(in the rows, 128 means zero)
A state moves one step at a time under one of 6 hidden systems, and each row is a state written as 18 numbers. Each run below is a few steps of one system.
trace 1, P (11 x 18):
[[129 141 117 125  62 111 145 186 129 135  80 138  81  95  91 144 141 108]
 [125 138 165 136  83 149 138 110 131 147 180 161 113  71  91 123 101 115]
 [109 124 204 151 120 113 109 139 149 120 164 145  97 170 139 105 119 114]
 [127 100 121 162 113  93 126 166 106 133 144 155 141 166 110 117 102 190]
 [ 95 123 119 128 164 125 123  93 133 131 141 172 168 137 112 138  87 152]
 [104 143 108 147 166 107 104 114 122 136  97 141 116 162 152 125 115 101]
 [117 120  83 136 127 146 147 118  80 135  95 138 115 125 125 120 132 126]
 [ 91 145 121  98 118 158 157 112 142 117 114 142 119 121 122 139 124  89]
 [124 145 121 136  95 108 127 154 150 140 115 130  86 130 130 114 122  86]
 [122 113 140 147  97 140 146 126 118 149 149 137 119 118  91 105 125 132]
 [ 93 116 163 123 123 131 126 136 148 137 149 142 138 156 128 121 114 115]]
trace 2, R, 11 rows:
[[ 88 113 120 146 153 151  80 113  89 174 110 108 148 100 131 111 105  91]
 [ 85 126 111 152 136 133 125 167  84 117 145  94 122 175 162  99 106 101]
 [104 131  95 131 113 126 178 187 139  91 135 112 154 144 148 147  89 133]
 [123 131 137 151 119 132 179 147 146 123 103  93 163  78 112 160  98 120]
 [143  96 158 155  97 134 139 136  90 159 121  95 144  88 129 142 139 108]
 [123  97 161 130 105 145  97 179  78 126 139 106 129 124 148 134 142 137]
 [122 149 149 132 139 121 106 181 100  90 140 108 133 116 135 152 105 152]
 [151 145 139 165 157 123 144 141  97  99 145 107 150 100 129 159 104 170]
 [158 106 160 151 146 117 158 124  94 122 102 115 150 125 127 164 136 168]
 [159 116 146 122 130 113 126 133  87 121  87 123 134 123 143 171 160 154]
 [153 141 137 111 150 141 112 127  83  99 108 131 115 106 155 165 145 151]]
trace 3, L, 11 rows:
[[118  80 158 120 187 145 187  36 179 152  72 144 184 162 102 138 156 133]
 [ 84 125 139  96 111 109 112 146  99 172  26 113 137 127  99 171 158  65]
 [160 124  94 105 116 122  56 133  39 153 165 114 126 122 174 130 172 126]
 [118 149 145 109 150 159 114 122 133  90 183 110  84 196 152  63 169 112]
 [146 118 128 119  98  71 152 148 213 126 119 137 119 188 141 123 150 128]
 [144  77 126 123 126 112 131  72 162 191 116 152 177 131  97 120 153 142]
 [ 84 115 163 140 146 130  84 124 106 171  87 114 128 139 116 115 136  82]
 [136 124  86 120 118 111  65 161  95 138 117 135 105 150 169 118 139 130]
 [118 127  98 114 154 132 119 120 124 111 175 130 133 187 126  79 145 156]
 [113 130 124 124 142 101 147 138 196 124 113 101 146 181 138 120 133 106]
 [145  93  86 121 120 116 129 121 156 167  86 119 154 121 125 128 150 130]]
trace 4, P (11 x 18):
[[ 53 144  86 130 105 156 103 174 120 125 111 165  93 104 107 101  67  96]
 [ 69 157 113 179 128 157 175 129 133 121 139 143  92 115  90  88  66  94]
 [ 73 108 159 174 111 133 193 137 149 132  99 145 116 165 118 112  82  97]
 [ 73  82 151 159 103 122 135 160 136 158  83 163 140 138  91 122  87 131]
 [ 58 116 146 153 128 145 104 139 103 155 124 157 138 108  97 117  63 112]
 [ 58 134 138 168 153 159 121 147 104 118 120 140 108 138 137 101  65 103]
 [ 76 128 120 169 148 151 168 157 118 103  90 143 115 140 112 116  73 131]
 [ 78 130 134 158 136 137 171 131 134 124  81 155 134 114 105 143  70 112]
 [ 83 124 162 164 124 128 133 134 118 144  82 151 111 109 114 135  84 100]
 [ 85 121 166 160 120 149 129 146  82 127 109 151 104 108 106 128  93 120]
 [ 77 139 155 146 130 148 138 148 112 103 123 165 109 118 118 137  77 129]]
trace 5, B (11 x 18):
[[155 105 123 129 137  85 107 120  83 152 100 100 128 197 175 133 194 111]
 [109 107  81  57 133 179 135 112 116 110 132 149 144 153 147 118 156 140]
 [101 186 133 101 143 138 140 156 137  80 175  88 129 137 136 137 113  89]
 [191 150 118 133 103 102 174 114 155 126 156 105 117 123 155 135 160 111]
 [133 107 176  94  98 131 146 108 154 134 147 158 133 151  91 129 162 151]
 [136 151 167 105 138 100  58 138 149 121 142 131 118 137 145 139 146 127]
 [157 157  99 120 141 126  98  86 122 132 156 159  93 122 134  99 142 132]
 [ 97 130 142 132 138 127 129 106 111 135 178 154 128 176 127 102 122 123]
 [122 134 100 123 130  87 125 134 163 133 129 124 141 174 166 129 127 109]
 [131 138  89  97 126 112 132 100 142 151 132 133 146 133 101 128 149 115]
 [112 127 152 110 127 142 114 110 144 148 155 104 141 136 129 115 138  85]]
trace 6, R, 11 rows:
[[146 144 136 125 104  95 146 110 150 140 162 118 144 130 173 165 128  83]
 [151  91 119 139 123 173 140 139 152 124 106 111 110  91 138  91 136 142]
 [110 154 172 112 109 119 124 142 109 133 140 128 111 141  80 129 156 108]
 [145 119 125 127 118 114  91 132 143 137 175 137 145 106 166 131 106 141]
 [119 129 136 149 161 145 128 135 129 114 109 114 123 131  84 102 123 153]
 [136 138 126 129 121  83 136 125 113 145 148 127 151 158 118 151 138 125]
 [134  95 111 122 142 144 122 129 151 126 111 125 148 118 161 129 123 148]
 [122 157 136 128 145 126 136 129 120 120 102 105 115 136 103 128 150 109]
 [148 132 117 120 113 122 131 122 123 127 158 123 135 125 163 135 136 122]
 [130 117 147 126 140 154 133 130 146 107 113 123 117 120 133 122 129 141]
 [143 152 142 133 116 100 125 132 126 135 137 126 120 128 107 138 144 122]]
trace 7, L:
[[164 173 209 157 126  67 144 125  88 102 145 143 113 136 132 203 122 139]
 [174 163 157 130 154 125 165  47 104 104 111 192  90 112 140 181 142 141]
 [132 153 172 137 102 104 200  90  69 126 119 171  98 153 103 179 148 106]
 [154 149 161 124 100  96 152  69  96 143 153 174 109 138 188 199 138  77]
 [136 154 134 118  90 130 160  49  96 150 145 191  58 140 141 127 154  68]
 [126 115 152 156  64  86 166  97 100 168 165 178  92 176 167 137 126  65]
 [113 113 116 136  87 115 132  57 141 174 157 217  91 158 185 119 102  69]
 [ 81 123  94 162  82 105 146  88 122 191 147 194  92 172 129  90  97  59]
 [ 83  99  72 168  97 101 126 101 128 197 159 170 128 168 191  97  75  65]
 [ 59 104  39 145 109 141 129 102 149 177 145 175 114 160 168  67  73  67]
 [ 56  99  30 158  92 122 136 155 155 176 155 131 147 160 157  67  66  69]]
trace 8, B (11 x 18):
[[101 132 113  56 169 171 108 135 171 109  85  56 143 158 136 100 196  80]
 [159 149  90  80  95 156 108 165  93 119 196  58 116 104 123  98 185 107]
 [155 116 155 128 112 173 159 129 162  92 231 112 143 115 154  95 121 151]
 [158 159 161 137 136  80 137 164 203  95 148 110 119 164  93 111 140 164]
 [191 126 155 125 149  71  91 106 109 144 146 132 149 142  99 133 179 193]
 [121 111 163 113 196 162  91  77 121 114 138 134 129 175 132  94 164 161]
 [117 159 103 117 159 122  99 154  95  93 145 104 103 190 149  99 156 122]
 [147 133  81 109 135 121 164 115 106 107 178 119 157 162 157 137 139 147]
 [117 148 144  99 150 131 177 115 170  92 140 108 149 172 124 139 153 115]
 [166 153 151  92 115  96 119 137 144 120 129  91 123 146 130 150 195 111]
 [158 124 148  80 118 150 110  92 128 124 168 144 117 119 139 123 176 139]]
trace 9, T, 11 rows:
[[162  95 154  98  81 146 138 145 131 107 206 102 139 146 184 121 163 133]
 [153 110 109 111  95  92 109 144 212 131 152 157 151 127 157 136 108 159]
 [165 100 127 152 115  99 100 112 165 182 130 125 141 112  80  90 152 156]
 [143  63 150 138 143 155  93 116 115 152 127 110 137 146 162  89 153 151]
 [120 102 123 120 137  98  81 174 117 120 124 130 152 182 149 131 134 164]
 [137 126  91 136 152  99 116 146 122 138 144  93 189 139 105 127 131 158]
 [132 122 115 113 167 159 133 131 164 113 123  76 159 134 132 104 145 137]
 [153 121 147  93 116 120 114 158 152 111 124  98 131 145 134 136 179 142]
 [165 121 131  99 116 116 103 122 135 134 167 121 161 112 138 142 149 152]
 [149 129 133 122 150 119  98 110 172 132 153 127 134 131 135 110 137 143]
 [166 116 127 138 130  99 114 126 136 141 130 118 122 154 137 111 163 146]]
trace 10, W (11 x 18):
[[177 163 165  90 111  74 134 114 116  99 110 145  79 183 162 175 198 120]
 [175 177  84 113 150 128 183  55 123 101 153 170 112 106 160 172 125 131]
 [160 158 183 164 126 118 194  51 129 133 138 172  68 139 104 123 152 116]
 [192 129 104 151  85  65 147  97 111 148 135 187  81 162 178 134 145 138]
 [140 127 103 126 126 127 146  38  95 153 170 228 110 137 128 124 113 143]
 [132 132 149 159 106  75 122  45 139 194 156 195  98 170 110  98 137  90]
 [125 100  51 143  86  94 144  86 140 193 142 188 113 167 161 100 113  89]
 [ 84  76 113 119  75 127 147  71 141 196 164 220 147 154 109 103 106 109]
 [ 98  90 121 130  66  84  89 105 197 213 137 196 127 141 121 105 105  84]
 [ 82  90  51 120  52 130 109 135 172 201 149 177 138 105 121  87  82  86]
 [ 58  71 135 138  56 129 100 154 169 197 167 166 161 115  91  91  69 103]]
trace 11, W (11 x 18):
[[151  73 160 137 138 156 113 153 118 118 123  95 163 106 140 124 137 182]
 [140 130 139 102 158 151  64 147 135 104 128 101 121 122 131 104 162 155]
 [145 157 112 114 159 140 116 148 126 102 160  65 146 130 122 111 154 136]
 [141 128 146 144 175 141 160 138 143  90 126  74 152 150 131 118 144 152]
 [161 125 135 115 153 125 138 141 133  95  89  97 132 152 122 134 178 171]
 [183 132 132 107 150 138 127 106 117 104 134 101 142 105 140 144 171 165]
 [173 143 155 132 161 150 136  99 133  98 143  99 109 126 143 109 170 141]
 [173 141 124 123 139 120 147 122 125  99 145 112 105 159 142 113 173 152]
 [174 136 126 125 156 115 160  93 126 106 150 136 133 150 131 131 159 176]
 [171 130 139 137 154 118 144  69 138 134 128 139 117 146 122 115 171 154]
 [179 119 112 126 124 113 142  84 122 142 141 140 111 147 147 109 173 140]]
trace 12, T, 11 rows:
[[138 175 162 133 149 141 110  97  85 114 177 105 111 111 102 114 150 118]
 [147 156 124 135 144 127 150 118 137  86 150 130 108 142 196 141 118 115]
 [152 148 110 127 119  91 159 123 148 115 104 166 114 130 105 149 135 156]
 [138 116 155 135 143 132 156  65 122 157 110 143 139 112 108 144 140 119]
 [109 127 144 115 149 135  99 103 127 128  97 152  99 143 158 127 141 101]
 [121 152 121 122 127  98 111 127  86 134 145 146 112 160 108 130 138 122]
 [111 140  95 132 147 130 163  97 123 128 146 132 141 145 135 126 113 105]
 [107 140 107 115 127 128 158 128 162 119  96 137 107 155 125 123 137  97]
 [123 122 134 111  91 125 145 117 113 153 123 143 122 129 108 137 153 102]
 [ 95 125 128 113 114 146 112 110 135 146 153 155 128 129 147 120 115  93]
 [110 141 116 136 106 110 116 144 145 148 143 145  99 150 124 103 113  96]]

Name the system that made each run.
trace 13:
[[107 172  38 173 143  92  82 148  41 167  83 117  81 149  99  81 127  94]
 [ 95  55  73 153 119 161 177 105  64 165 162 136 198 139 172 122  88 126]]
 | B
trace 14:
[[129  87 181 117 119  94 108 196 191 123 114  77 201 145 147 172 128 144]
 [124 130  76  86 152 186 107 172 177  88  66  99 134  61 127 125 123 157]]
 | W
trace 15, 2 rows:
[[ 95 213 126 138 142 109 100 120 156 126 157 126  99  96 110 139  87  62]
 [154 113 139 197 114 135 165 123 106 133 128 126  75 131 156  88 121 121]]
 | P
trace 16 (2 x 18):
[[182 137 155 159 109  94 121 101  49 163 182 127 124 119 114 138 157 142]
 [115 123 106 136 183 152 136  83 152 103 132 171 129 144 196 123  88 145]]
 | T
trace 17:
[[154 108  51 135 155 143 141 123  30 139 183  64 204 111 151 132 129 151]
 [ 84 162 132  85 169 211 153 144 166  53 139  64 108 133 177 106 131  69]]
 | L
trace 18:
[[156 142  93 112 134  65 128 131 152 140  81 113 122 183 111 129 185 127]
 [149  79 131 112 145 122 130  92 113 160 114 108 172 172 138 119 187 137]]
 | L
trace 19, 2 rows:
[[113 152 125 138 149 126 123 136  99 120 118 154 120 112  44 120 114 172]
 [101 153 147 148 136 116 156 103 118 126 153 148 139 129 159 163  85  93]]
 | P
trace 20, 2 rows:
[[149 181 111 186 184 100 116 200 109  86  45  78 109  94  63 135 112 184]
 [151 142 119 113 139 112 171  71  27 140 189 130 196 129 106 193 139 148]]
 | R
trace 21, 2 rows:
[[135  92  76 132  62 120 102 154 163 152  99 218  83 118  96  80 113 174]
 [ 80 132 143 163 148  98  71 131  96 161 162 164 179 104  83 143  42 154]]
 | B
trace 22:
[[116 113 181  92 130 143 153 138  50  77 134 158 127 190 115 155 163 182]
 [145 194 165  75 141  78 112 103 154 101 149 143 125 156 139 196 155 111]]
 | L
trace 23 (2 x 18):
[[ 96 109 128 130 159 166 121  67 139 147 164 153 137 136 138  85 114 116]
 [ 93 131 105 131 145 107 128 156 129 125 100 105 123 205 139 105 145 105]]
 | P
trace 24:
[[120 128 165 171 202 111 153  40  88 180 152  90 190 157  53 115 153 128]
 [110 133 156 132 165 124 120 137 135 102  21  98  92 154 213 164 149  62]]
 | L
trace 25, 2 rows:
[[165  95 242  95 114 137 173  68  97 124  84 161 111 150 137 194 202 132]
 [141 158 208  77  91  91  98  85  74 148 119 192  80 148 111 194 187  97]]
 | L
trace 26:
[[128 122 163 144 166 131 157 117 128 103 130 134 171 103 113 167  94 174]
 [164 117 150 175 145  92 138 114  98 149  85 117 134 122 127 152 144 137]]
 | R
trace 27 (2 x 18):
[[100 189 163 107 124 145 112 151 145  89 208  92 100 138 171 119 122  56]
 [189 144  91 139  81 107 146 137 201 122 142 145  74 106 150 105 136 132]]
 | L
trace 28:
[[128 161 180 141 146  85  77 130  71 133 127 138 107 154 117 155 143 126]
 [162 155 123 130 156 101 116  94 100 109 129 153  97 168 160 137 155 148]]
 | L
trace 29 (2 x 18):
[[ 98 149  83 105 134 138 149 129 139 105 185 139 152 145 145 126  92 122]
 [126 136  93 148 148 113 136 112 189 133 101 129 108 162 145  95 121 112]]
 | P
trace 30:
[[ 75 163 146 149 108 114 177 165  98 102 117 155 103 148 130 164  80  89]
 [156 152  74 129 102 108 149  98 122 134 169 171 129  94 174 170  90 121]]
 | L
trace 31 (2 x 18):
[[ 69  78 199 141 123 174  84  92 127 147 134 219 118  92 170 134  60 120]
 [ 93 160 129 196 126  63  59 181 101 155 105 149  82 138 117 111  73 107]]
 | T
trace 32 (2 x 18):
[[155  70 133 130 126 187 164 145 125  99 110  74 145 101 219 136 138 125]
 [136 156 185 122 108 145 154 183 101  83  96  75  90 113 106 148 167 110]]
 | R
trace 33 (2 x 18):
[[114 151 144 150 189 108 174 112 133  95  93 124 111 212 109 113 152 128]
 [144 131 100 101 124 109 178 112  90 131  73 123 140 145 140 181 169 108]]
 | T
trace 34, 2 rows:
[[ 58 131 142 134  50  87  98 148 105 201 136 173 101 161  46  89 124  67]
 [142 107 110 186 132  72  52 110 123 181 180 139 131 146 216 110  86 103]]
 | L
trace 35, 2 rows:
[[129 158 130 134 118 145 171 137 189 115 105  93 105  96 110 116 130  86]
 [161 107 133 136  77 118 159 184 124 109 128 123 125 114 138 143 127 158]]
 | W
trace 36, 2 rows:
[[147 134 181 135 149 111 146 112 106 121 128 104 156 125 146 183 138 122]
 [149 154 142 104 133 149 128  98 111 111  95 153  85 104 136 149 159 114]]
 | L
trace 37:
[[126 173 192 187 127 110 159 145 101 122 143 108 103 111  94 138 107 104]
 [171  74 140 152 100 104 145 126 138 146  93 156 123 136 181 146 140 151]]
 | B
trace 38 (2 x 18):
[[ 89 162  67 167 218 138 165 104 146 120  82  46 136 170 104  64 144  80]
 [138  59 141 105 101 127 202 155  97 134  98  67 185 188 128 152 198 134]]
 | W
trace 39 (2 x 18):
[[122 105 106 159  83 139 125 148 154 142 168 135  94 133 175  70 104  95]
 [ 77 120 119 118  94 141 143 174 154 125 133 147 122 133  68  95 104 134]]
 | R
